(in the rows, 128 means zero)
A single turn carries every row of the set below to another of its rows. Some are shown first; where does it send the rows asked next?
k_32: [104  83 166  98 143 148 106 142 125 141 139 137 159 119 166 112 104 149
 114]
k_274: [126 136 168 107 136 154 176 124 116 145 104 138 130 148 120  92 104 111
 127]
k_928: [112 133 138 127 128 153 166 131 133 146 128 162  79 134 139 106 158 152
 131]
k_694: [119 147 133 122 123 140 156 132 134 153 127 157  81 129 127  89 151 154
 137]
k_633: [115 130 167 112 143 151 127 139 118 129 177 129 175 117 139 103 136 149
 140]
k_151: [113 121 162 116 143 152 115 111 138 149  88 141  93 116 177 109 132 155
 142]
k_502: [105 130 166 124 135 137 126 122 116 158 169 132 181 105 142 105 124 140
 132]
k_912: [128 130 142 107 152 136 101 120 131 132 104 131  82 115 141  92 129 162
 151]
k_169: [105 125 169 122 140 155 132 131 119 142 172 134 177 118 159 116 132 137
 129]
k_699: [120 116 170 112 142 159 184 126 112 132 116 136 124 148 117 104 114 110
 124]
k_618: [114 104 139 113 156 138 121 121 139 119 114 134  78 124 161 129 137 149
 135]
k_629: [109 102 142 126 143 117 115 100 130 151 107 134  82 100 147 112 125 148
 136]
k_331: [110 147 155 126 147 153 113 122 111 147 166 140 177 121 136 108 122 141
 133]
k_110: [115 140 149 131 117 153 157 128 130 162 121 160  81 129 149  85 152 144
 131]
k_844: [113 124 151 125 115 143 168 130 132 156 130 155  80 119 136  90 160 155
 136]
k_446: [117 101 160 101 136 124 131 125 145 136 107 123  89  98 157 103 141 166
 151]
k_421: [106  97 159  99 138 133  97 134 125 159 129 139 164 111 149 102  95 157
 120]
k_503: [108  88 144 100 158 142  97 135 114 130 146 141 152 119 124 116 105 164
 121]
k_565: [112 134 133 133 120 134 158 122 132 162 130 158  76 126 136  94 148 140
 124]
k_520: [113  88 163  90 151 156 100 149 119 124 143 136 155 121 145 102 111 166
 126]
k_832: [125 115 176 106 128 138 186 127 116 144 115 128 126 132 110  86 111 115
 129]
k_846: [119 119 157 112 139 137 183 119 114 144 116 135 125 139 101 106 106 112
 124]
k_336: [107 126 149 125 151 142 122 127 111 134 183 134 168 119 127 118 129 139
 130]
k_922: [130 129 167 102 139 150 179 129 113 134 113 134 127 141  98  88 111 126
 137]
k_483: [108 110 143 102 155 148  88 128 117 147 129 147 161 124 137 114  94 158
 120]

k_694 goes to k_110
k_483 goes to k_32
Now find these:
k_699 goes to k_846
k_169 goes to k_336
k_629 goes to k_446

A single turn carries every row of the set below to another of its rows. Some are shown first; where does it send the rows asked next?
k_740: [121 150 127 102 110  87 165 112 109 124 139  69 105  91 100 137 119 144
  95 137 156 161 122]
k_82: [144 133 134 123  92 109 188  98 142 104 146  58 131 106 121  82  97 136
 124 138 119 170 111]
k_555: [134 100 152 160 112 136 150 129 104  89 144 108 127 104 121 119 129 117
 103 104 116 150 119]
k_939: [128  96 127 111  72 109 156 112 128 116 118 107 104 149 107 138 103 138
  92 166 138 147 125]
k_20: [ 94 147 141 103  74  83 132 136 128 105 150  89 112 107 120 116 118 151
 129 126 141 149 109]
k_340: [140 121 132 140 149 107 173 123 106 102 113 110 142  97  88 130  92 112
 144 127 124 144  77]
k_371: [134 109 129 134 126 120 142 104 139  99  97 110 146 111 106 116 134 128
 168 117 138 157  80]
k_745: [121 104 118 129 126 127 143 139  90  72 141 104 144 154 110 118 126 107
 114  97 137 152 106]
k_310: [112 158 112  82 104  93 148 152 104 110 112 105 145  99 122 126 118 140
 116 130 168 167 112]
k_670: [142 110 106 106  99 102 158 145 108 106 113 114 114 134 114 144  79 116
  88 172 140 156 107]
k_329: [146 143 109  96 108 116 202 110 121 106 116  76 165 124 115  86  99 133
 119 137 147 177 118]
k_477: [150 109 112 140 131 140 153 103  89  87 138 124 138 123  95 116 135 145
 112 120 139 153 133]
k_142: [126 140 129 105  85 107 179 139 132  89 134  81 161 127 132  74  85 127
 138 127 124 165  98]
k_572: [108 104 155 132 118 109 180  97 122 110 112  99 144 138  76 127 117 125
 146 112 131 128  94]
k_170: [138 101 115 114  75 112 126 138 139 102 108 117 109 128 139 130 105 126
 109 164 138 165 103]

k_170 goes to k_939
k_745 goes to k_555
Now find these:
k_572 goes to k_340
k_310 goes to k_20
k_329 goes to k_142

A single turn carries every row of the set below to another of its rows. Some are shown first; where does it send the rows asked next?
k_244: [119  97 157 149 139 176 130 138 130 162 105 116 129]
k_33: [147 113 132 171  87 126 115 117  94 150 105 117 137]
k_834: [133 101  82 108 147 141 120 118 127 134 102 127 129]
k_45: [126  95 121 141 183 139 124 131 126 125  97 102 142]
k_175: [130  99 112 134 168 129 134 106 124 141 100 123 172]
k_672: [ 98 130 129 151 102 157 152 141 114 134 105 123 105]
k_8: [139 121 167 161 109 135 134 108 108 126  96  95 137]
k_291: [126 109 111 106 146 116 110 120 104 122  91 139 128]
k_56: [124  93 115 133 170 135 136 105 125 141 100 134 168]
k_592: [122  91 124 141 183 145 125 132 129 125  98 109 139]
k_376: [114 143 122 155  95 144 144 138 118 131 101  89 118]
k_522: [111 105 130 182  96 136 115 106 132 132 102 147 141]
k_375: [117 110  98 145  88 156 145 145 130 112 100 111 126]
k_690: [120 108 174 159 117 150 142 114 103 130 101 134 120]
k_643: [117 128 137 164 146 165 133 148 110 169 104 103 144]
k_358: [122  96 119 144 186 141 126 133 123 127  98 109 142]
k_583: [130  92 117 129 164 132 132 102 129 138  99 126 168]
k_674: [140  96 142 164  88 136 115 114 101 149 105 136 123]
k_896: [118 139 153 174 124 139 147 125  84 136 100 116 137]
k_655: [127 117 105 110 148 114 110 122 101 123  90 133 134]
k_721: [113 109 100 146  90 159 147 147 128 113  99 116 124]
k_991: [109 122 118 189 101 133 119 113 121 137 101 141 148]
k_258: [132 112 109 106 144 113 106 118 106 119  91 127 132]
k_191: [116 117 140 141  89 153 140 129 136 125 101 102 104]
k_728: [136 107  80 110 147 136 118 120 124 136 101 120 134]
k_650: [122 115 123 184  93 127 112 105 131 131  99 126 150]
k_636: [129 107  77 112 150 139 120 124 119 139 103 128 132]
k_963: [114 114  95 148  92 156 147 147 126 114 100 113 128]
k_345: [131 113 130 174  96 134 124 125  84 155 106 141 130]
k_761: [136 110 150 151 132 160 122 134 132 159 101  80 145]

k_834 goes to k_636
k_592 goes to k_358
k_690 goes to k_896
Now find these:
k_643 goes to k_761
k_991 goes to k_650
k_291 goes to k_655
k_375 goes to k_721
k_175 goes to k_583
k_376 goes to k_191
k_674 goes to k_345

A single turn carries every row of the set below to another of its rows. Some are shown first; where does it send the rows asked next?
k_859: [112 177 132 154 130 163 121 126 145 117 134 135 134 107 116 113 140 165
 111 121 115 124  95 163 113]
k_916: [141 177 123 106 129 115 133 103 100 104 125 126 137 124 154 143 118 119
  81 119 107 130 123 136 129]
k_172: [109 135 137  91 120 117 151  86 135 125 142 103 133 128 154 105 120 131
  91 138 117 142 122 150 146]
k_612: [144 112 102 117 132  91 155  94 136 142 146 154 122 153 132 137 158 128
 126 100 104 134 135 164 116]
k_602: [127 115 112 118 137  88 152 125 135 151 153 139 131 158 125 103 168 127
 136 112 110 135 136 169 132]
k_801: [153 119 107 124 137  95 138 133 108 141 123 136 137 133 138 135 163 114
 128  91  97 104 132 157 101]
k_839: [131 148 126 138 111 165 152 107 179 129 118 143 119 127 109 129 129 169
 128 138 112 130 102 155 114]
k_304: [147 151 132 105 125  97 150 134 123 134 143 121 147 121 127  94 163 103
 134  96  92 112 117 164 114]
k_484: [156 154 119 119 127  98 144 107 113 123 135 141 147 120 142 124 155 111
 118  81  86 111 122 159 106]
k_624: [121 159 138 149 124 154 131 154 171 118 133 134 134 137  94 119 146 155
 144 136 113 132 104 147 106]
k_129: [163 144 134 109 111 106 164 128 145 107 123 107 148 152 134 144 120 118
 126 153  95 152 133 140 135]
k_676: [104 136 108 111 146 142 150 152 146 130 158  87  99 141 139 123 160 135
 112 145 109 125 138 152 101]
k_185: [162 173 142 144 149 144 136 128 153 133  88 114 133 119  99 145 141 143
 122 105 122 121 108 162 115]
k_677: [158 129 119 114 144 110 135 156 112 131 115  91 128 142 143 171 141 116
 111 133 114 129 139 135 109]
k_531: [100 113 144 133 143 135 124  96 174 132 106 126 126 135  98 117 138 156
 121 115 136 126 109 161 122]
k_210: [129 145 123 112 120  93 158  94 136 143 151 130 140 141 135  93 166 132
 115 108  98 136 130 178 137]
k_473: [114 123 148  95 109  98 135 102 135 136 131 110 138 119 141 103 120 131
  98 139 139 148 124 150 144]
k_773: [136 149 103 121 116 152 170 110 142  99 123 121 124 126 164 135 120 135
 105 139  81 112 133 144 105]
k_227: [162 146 146 104  98  91 148 115 147 114 121 118 147 134 125 141 118 122
 116 145 117 162 129 146 134]
k_566: [124 146 135 136 134 165 124 144 164 136 129 113 113 114 104 139 153 151
 129 116 121 114  98 145  80]
k_791: [117 139 122 169 137 159 125 140 160 138 118 146 132 149 121 138 143 172
 129 123 122 124 121 135 105]
k_785: [133 115 141  91 144 108 127 129 125 150 145 111 114 112 135 140 123 108
 110 108 155 137 118 129 108]
k_343: [122 129 108 118 133 138 148 166 144  95 141 109 118 142 132 135 142 117
 134 145  90 113 133 136  87]
k_700: [114 121 128  81 154 121 132 115 121 134 159 104 104 121 140 137 128 107
 101 112 136 129 113 132 109]
k_945: [130 138 140 142 133 131 139  97 179 115 106 139 133 143  88 129 129 157
 131 127 122 144 109 170 135]
k_582: [138 128 137 114 130 100 135  94 140 133 144 147 134 145 147 152 111 124
 104 107 141 158 135 117 122]
k_816: [ 94 146 123 127 139 148 146 138 136 108 159  92 134 119 163  98 141 132
 106 130  96 114 129 149 106]
k_921: [165 149 123 119 116  95 171 121 136 141 132 123 149 137 133 108 161 122
 134 114  86 130 131 176 132]
k_578: [121 108 135 160 160 138 124 118 160 139  95 132 135 142 111 141 134 155
 130 106 136 121 120 150 117]
k_610: [131 153  83 135 136 141 157 133 129 113 128 133 110 158 153 150 139 147
 103 147  97 127 151 144 114]
k_528: [125 158 145 143 145 129 128 138 159 119 107 127 139 137  80 108 141 147
 135 130 128 136 105 172 139]
k_290: [135 153 149 133 165 148 123 131 153 138 107 119 125 117  98 133 140 129
 127  86 137 110 100 144 100]
k_817: [130 187 149 137 142 138 124 112 149 122 102 119 136 117  95 115 145 150
 106 110 124 127 103 171 131]
k_884: [124 109 109 102 136  95 134 102 121 145 142 137 118 133 133 125 167 118
 115  88 108 109 126 159  99]
k_282: [ 96 129 131 148 128 161 124 118 166 140 131 115 123 119 119 118 150 176
 116 129 123 124 106 162 106]
k_467: [123 148 142 100 142 108 129 159 113 102 154  97 143 120 126 110 129  99
 122 135 114 135 110 145 128]
k_431: [122 153 123 147 140 170 133 110 159 126 140 157 115 119 117 141 126 158
 122 105 124 124  96 141  96]
k_295: [142 177 139 105 123 100 118 115 102 122 124 127 138 111 142 133 123 119
  83 113 133 138 122 137 127]
k_257: [144 149 148 107 129  92 124 162 116 115 142 112 145 114 117 120 124 105
 124 135 133 150 114 149 131]
k_44: [129 101 139 135 135  91 129 139 134 140 137 115 152 144 145 134 125 133
 121 135 141 160 143 141 137]
k_657: [170 139 133 119 131  99 128 140 117 142 111 103 134 125 142 172 135 122
 103 120 132 142 138 136 110]
k_114: [143 170 122 151 120 166 135 135 151 136  95 130 126 123 119 142 144 168
 116 128 110 112 111 148 103]
k_570: [129 142 141 152 162 145 122  96 157 129 109 142 132 129 115 149 128 145
 116  80 133 121 110 141 105]
k_140: [113 104 131 126 151 105 138 150 129 137 150  96 143 157 147 125 136 128
 123 142 127 150 142 140 139]
k_299: [ 96 150  99 116 144 143 136 119 124  88 167 132 107 123 144 125 132 129
  98 128 101 121 120 151 101]
k_635: [134 155 112 142 141 144 170 158 152 115 148 120 135 161 154 124 134 130
 133 140  93 132 149 129 114]
k_300: [122 163 107 110 137 155 177 100 154 115 169 124 104 132 154 124 125 133
 105 129 102 136 126 147 113]
k_97: [142 134 118 117 141 113 152  96 136 123 146 142 128 165 153 163 113 126
 107 119 120 155 140 118 129]

k_635 goes to k_610
k_172 goes to k_700
k_473 goes to k_785
Now find these:
k_431 goes to k_859
k_531 goes to k_290
k_210 goes to k_884

A single turn carries every row of the set below to another of its rows. Some are shown first; where does it send the rows asked next?
k_717: [162 159 127 147 124 150 142 127 117 123 129 121]
k_823: [124 157 108  96  99 150 111 137 111 125 163 169]
k_92: [139 154 120 138 123 141 128 182 141  71 153 118]
k_747: [163 165 130 140 117 147 152 133 120 130 130 130]
k_595: [115 150 109 109 107 149  94 124 111 115 157 165]
k_925: [130 158 138 124 132 135 127 193 136  90 117 119]
k_774: [ 91 148 110 136 117 132 152 174 140 116 132 160]
k_697: [131 157 118 101  88 152 105 139  95 113 155 160]
k_822: [131 160 101 123 119 130  93 130 110  96 164 160]
k_68: [147 159  93 113 116 141 103 141  94  99 171 144]
k_917: [151 163 133 150 124 140 141 122 130 127 125 137]
k_978: [114 162 105 115 117 128 102 127 118 119 155 174]
k_194: [137 154  96 104 108 155 110 141  80 121 158 136]
k_714: [154 138  99 119 131 149 108 161  92 107 157 108]
k_970: [128 137  89 134 125 156 148 185 107  94 152 116]
k_315: [123 153 122 135 131 108  98 146 142 103 146 163]
k_62: [151 148 101 129 142 124 102 157 127  91 168 136]
k_683: [137 153  98 100 109 154 105 138 107 109 174 157]
k_815: [ 97 140 106 155 131 130 129 164 139  88 137 148]
k_354: [142 145 120 106 102 151 123 169  78 131 134 117]
k_529: [116 167 113 103  97 133 116 137 105 132 147 173]
k_634: [112 159 142 120  93 145 151 185 133 116 121 135]
k_743: [122 156 123 111 144 141 141 192 148 115 125 124]
k_306: [124 159 112 103  92 148 114 140  81 131 142 151]
k_238: [126 159 142 119 126 137 132 194 133  98 112 120]
k_550: [102 145 126 148 133 138 116 158 154  87 133 128]
k_702: [110 147 130 126 147 144 121 177 140 106 112 114]
k_284: [129 155 119 111 146 145 139 194 143 109 129 116]
k_113: [162 160 119 146 134 147 144 126 130 124 139 126]
k_833: [103 152 129 118 118 119 117 148 134 141 128 167]
k_10: [126 143 101 151 125 135 133 179 124  70 151 133]
k_782: [101 148 122 131  94 142 157 184 111 116 120 146]
k_933: [113 146 129 122 144 150 125 180 132 109 110 106]
k_532: [111 141 129 126 108 168 137 174 110 115 119 101]
k_900: [163 166 128 148 126 137 144 129 135 118 137 137]
k_865: [133 156 113 111 100 143  95 134 108  98 164 164]
k_232: [126 147 105 105 104 162  98 131  94 115 159 147]
k_189: [132 143 102 120 130 166 142 183 127 104 152 100]
k_760: [120 154 129 100  98 137 135 165 104 153 126 149]
k_892: [ 97 153 122 124 126 142 145 170 163 123 135 144]
k_318: [151 163 127 141 125 147 151 127 129 139 128 134]
k_287: [108 135 106 133 108 160 148 179  94 112 126 117]

k_747 goes to k_318
k_714 goes to k_354
Now find these:
k_189 goes to k_532
k_287 goes to k_782
k_702 goes to k_925
k_865 goes to k_683
k_306 goes to k_529

